In the rows, 128 means zero.
One turn sends every row of this set to another row. A few are shown first. Where does it send the rows asked after them?
fop: [142 121 108 104 148 126 148 138 103 158  95 120 121 167]
ludi: [123 140  93  95 117 141 151 147 103 148 108 106 114 149]
zos: [103 144  94  94 124 134 126 128  95 136 106 119 103 145]
vuzug: [123 122 118 103  82 111 109 129 114 179 121 119 129 152]
fari: [155 127 139 131 126 123 138 145 127 157 132 121 125 147]
nuv: [146 122 123 126 104 116 133 113  92 139 158 133 112 150]
lov: [133 148 110 112 139 122 109 132 121 174 151 112 147 172]
savo: [113 143  88  93 123 120 135 146 112 131 128 116 134 189]
sorub: [137 132 115 103 164 113 118 137 114 154 101 136 124 159]
lup: [152 112 127 141 127 110 120 127 120 147 132 122 112 143]
kuro: [128 124 116 110  78 117 129 116  93 157 154 138 123 156]
dasat: [132 110 114  98 132  98 108 155  91 147 147 131 120 145]
zike: [115 145 134 114 124 121 153 129 126 178 126 134 145 150]
Dosi: [119 104 107 124  95 139 150 132 122 154 131 134 103 148]
letet: [128 120 106 109 150 117 118 128 114 185 148 118 128 180]
nomuz: [121 111 109  86 130 129 101 115 119 159 151 135 111 131]
som: [116 132  89 100 132 113 136 150 118 138 129 129 138 195]
gepi: [107 130  82 122 117 140 118  99 109 149 141 125 129 176]
kag: [128 128 114 106 128 129  91 102 119 146 140 147 141 139]
tari: [115 134  82 117 125 143 125 111 114 144 156 107 109 161]
Kad: [115 135 118 112 127 126 100 130 106 151 162 134 129 123]
romuv: [108 115 120 105 131 119  98 109  87 162 141 142 125 142]
vite: [130 128 117 103 118  99  96 145  88 144 135 137 150 153]
kanan: [117 141  98  93 127 100 127 123  85 162 118 135 158 161]
tura: [118 128  89 106 140 116 141 143 112 126 130 123 125 191]
ligit: [120 144 102  89 132 118 116 161 131 169 114 136 134 150]
fiz: [126  99  89  91 110 117 104 117 106 127 127 146 122 155]
raz: [130 118 135 102 100 120 131 133 112 186 111 128 132 166]
Dukaz: [103 135  85 130 128 132 127 135 112 129 113 152 123 148]
von: [112 143 117 105 113 141 160 107 130 151 124 121 120 140]
Bap: [121 134 139 111 141 120 159 123 118 174 125 124 124 149]
miza: [131 132  93 108 152 104 145 152 104 148 151 127 125 136]
giniz: [132 145  96 107 117 133 142 163 127 161 110 129 148 155]
Faseg: [139 123  94  92 111 123 103 127 116 112 140 129 123 139]
tik: [135 137 126 123  94 141 133 105 107 136 111 116 127 154]
Nuza: [140 154  87  97 132 121 130 113 115 121 128 123 145 142]
Nin: [115 106  70  85 127 114 142 121 112 155 127 144 122 153]
vak: [110 126 114 119 120 136 161 101 128 153 119 141 124 151]
rig: [123  99 103 134  93 116 122 134 127 160 135 141 114 146]
zelo: [142 133 126 115 100 119 110 107 104 143 117 101 115 145]
zufi: [126 139  97  93 140 114 136 145 112 131 128 111 127 190]
Biku: [154 108 119 109 103 111 128 122 124 163 156 149 124 159]
tesa: [125 127  91 133 126 135 148 135 107 141  99 143 139 164]
Gobu: [161 128 131  93 101 113 120 109 112 157 146 126 126 159]

dasat turns into Faseg
lup turns into zelo
kag turns into romuv
Now find these:
Dukaz turns into sorub
fari turns into tik
lov turns into gepi
savo turns into som
kanan turns into Nin
giniz turns into tesa
von turns into zike
Gobu turns into kuro

One turn sends every row of this set to another row. A few are shown first. Where does it send the rows asked after them?
T: [152 129 122  85 115 154 124 104 132 117 157 105 107 105 195 121 141  96
 137 137 103 146 146 118]
A: [175 144 158 111 128 138 113  95 105 124 123 103 145  98 121 131 143  86
 144 131 123 107 145 142]
U: [131 138 159  77 117 132 130 115 107 110 154  91 137 108 145 134 154  94
 124 167 117 138 127 127]
L: [177 141 166 117 122 127 118  96 113 122 134 107 150  96 128 136 135  78
 150 126 119 103 145 141]
K: [151 135 122 139 116 146 134 132 136 144 113 122 117 116 153 145 154  92
 109 125  88 108 137 168]
Q: [125 133 161  75 119 136 119 117 119 115 168 114 145 105 155 129 136  93
 124 147 104 103 138 114]
B: [138 129 141 155 110 122 138 107 160 130 122 112 104 107 146 135 149  90
 114 131 107 107 124 168]
P: [129 141 162  75 118 137 126 108 112 109 153 105 143 101 165 125 130 103
 113 159 109 115 111 133]
V: [140 145 141  74 110 134 127  97 156 129 153 120  99 100 171 128 141  86
 135 131 108 155 138 113]
X: [123 134  91 124  97 128 149 107 146 120 148 121 130 112 150 132 158  75
 134  98 100 119 141 157]
J: [159 112 129 141 120 126 148 113 157 131 121 116 134 110 141 148 154  75
 113 130  90 108 136 159]
S: [148 132 114 150 119 144 121 105 143 135 126 122 112 115 136 148 166  82
 116 146 113  98 138 157]
R: [140 144 133  84  95 152 126  82 141 122 161 128 120 106 188 129 144  79
 157 149 112 135 137 135]
Z: [165 154 170 124 120 131 114 113 106 121 126  96 122  94 141 119 125 104
 140 118 120 108 135 148]
C: [126 146  86 119 101 130 150 111 137 124 135 115 119 114 143 135 165  80
 124 105 106 141 131 158]
N: [167 159 173 113 119 130 119 122 107 131 121 103 128  97 135 125 128  98
 140 111 111 118 142 149]
M: [113 138 171  76 103 139 125 124 112 119 159 103 133 115 148 125 151  96
 136 152 106 121 146 135]
G: [143 123 135  63 107 156 135  78 146 127 137 114 123 103 174 115 146  91
 140 138  98 145 142 136]
E: [125 131  85 127 109 128 143  98 147 113 145 117 123 105 156 125 146  87
 117  98 106 113 126 151]
F: [128 140  79 119 112 134 145  90 139 115 131 116 123 106 145 130 159  87
 114 112 113 127 117 159]

A turns into Z
M turns into U
Now find these:
J turns into K
G turns into T
E turns into X

